In the rows, zero is written as 128.
Each named turn below is shown by a few rows before and after it. Which turns, in which order, take the first row of each later pair to the second? The first pair is answered.
toze:
[122 106 139  72 113 150 141 167 129  95 163 107 154 113 147 166 123] |-> [121 121  72 112  96 120 117 131 141 136 186  94 176 125 134 152 125]
[138 136  98 125 101 110 144 127 129  94 112 135 106 135 106 119 111] |-> [122 141 107 154 107 105 124 104 128 109 101 127 116 131 109 122 108]
[111 144 132 126 117 117 129 123 128 106 105 134 113 128 124 137 144] |-> [116 139 114 122 117 121 135 128 129 109 110 143 114 136 114 136 146]
defa:
[161 113 155 110 121 102 121 163 103 134 129 142 130 118 137 134 146] |-> [131 129 187 107 127 120 136 131 126 124 123 111 125 110 140 153 157]
[123 141 116 154 138 123 122 131 103 128 133 150 121 133 145 108 114] |-> [137 128 132 129 136 129 133 154 103 116 134 149 114 124 150 122 116]
[131 127 104 100 114 135 143 127 136 133 138 119 141 140 125 153 130] |-> [123 134 101 107 114 134 136 120 140 131 134 116 143 139 126 145 128]
[103 156 125 158 113 156  98 135 135 156 164  92 177 119 159 123 135] |-> [129 148 112 157 116 137  97 162 113 153 170 108 177 125 158 118 133]
kekef:
[128 117 125 132 121 111 126 112 131 147 135 103 158 126 111 143 140] |-> [130 116 145 128 121 126 120 123 125 152 128 104 159 119 121 153 138]
[100 110 171  86 156 130 162  84 149  99  94 144 109 122 128 157 141] |-> [103 106 146  86 151 124 169  76 155 100  96 143 104 131 120 149 144]
[ 84 149 123 141 136 129 152 105 150 140 109 106 133 133  99 148 142] |-> [100 142 120 142 137 105 148 103 140 152  99 107 144 134  98 150 143]
[114 138 126 132 137 146 132 111 141 142 117  99 125 133 127 145 147] |-> [115 130 120 145 134 137 131 101 142 151 111 104 128 133 124 140 142]

Between the rows of a pair lie 2 to 4 turns.
[119  93 118  94 132 151 166 129 195  94 101 100 112 148  88 158 126] |-> [132  95  48 137 122 104 131 125 184 144 115 111 133 162  75 122 126]
toze then defa
[162 117 187 111 130 123 111 177 101 122 114 130 142 127 152 136 124] |-> [155 130 130 154 113  93  76 133 115 172 130 120 164 140 137 122 131]
toze then toze
[171 121 157 125 110 101  79 156 118 160 126 116 178 117 147 133 127] |-> [135 128 187 127 111 113  93 120 146 156 119  93 168 112 147 152 134]
defa then defa
[126 140 185 125 151 179 117 163  89  91 128 149 126 127 159 115 119] |-> [ 93 145 140 122 131 205 145 120 151  84 169 107 110 144 134 138 135]
toze then defa then defa
[101 137 103 144 117 143 139  94 147 129 146 118 108 140 122 108 137] |-> [104 130 127 113 124 162 164 122 141  96 131 124  92 131 131 114 138]
toze then toze
[ 99 163 172 115 149 180 131 134 141 126 132 116 120 109 142 138 120] |-> [ 94 168 100 145 129 145 105 107 149 158 160 113 136 138 129 121 126]
toze then toze
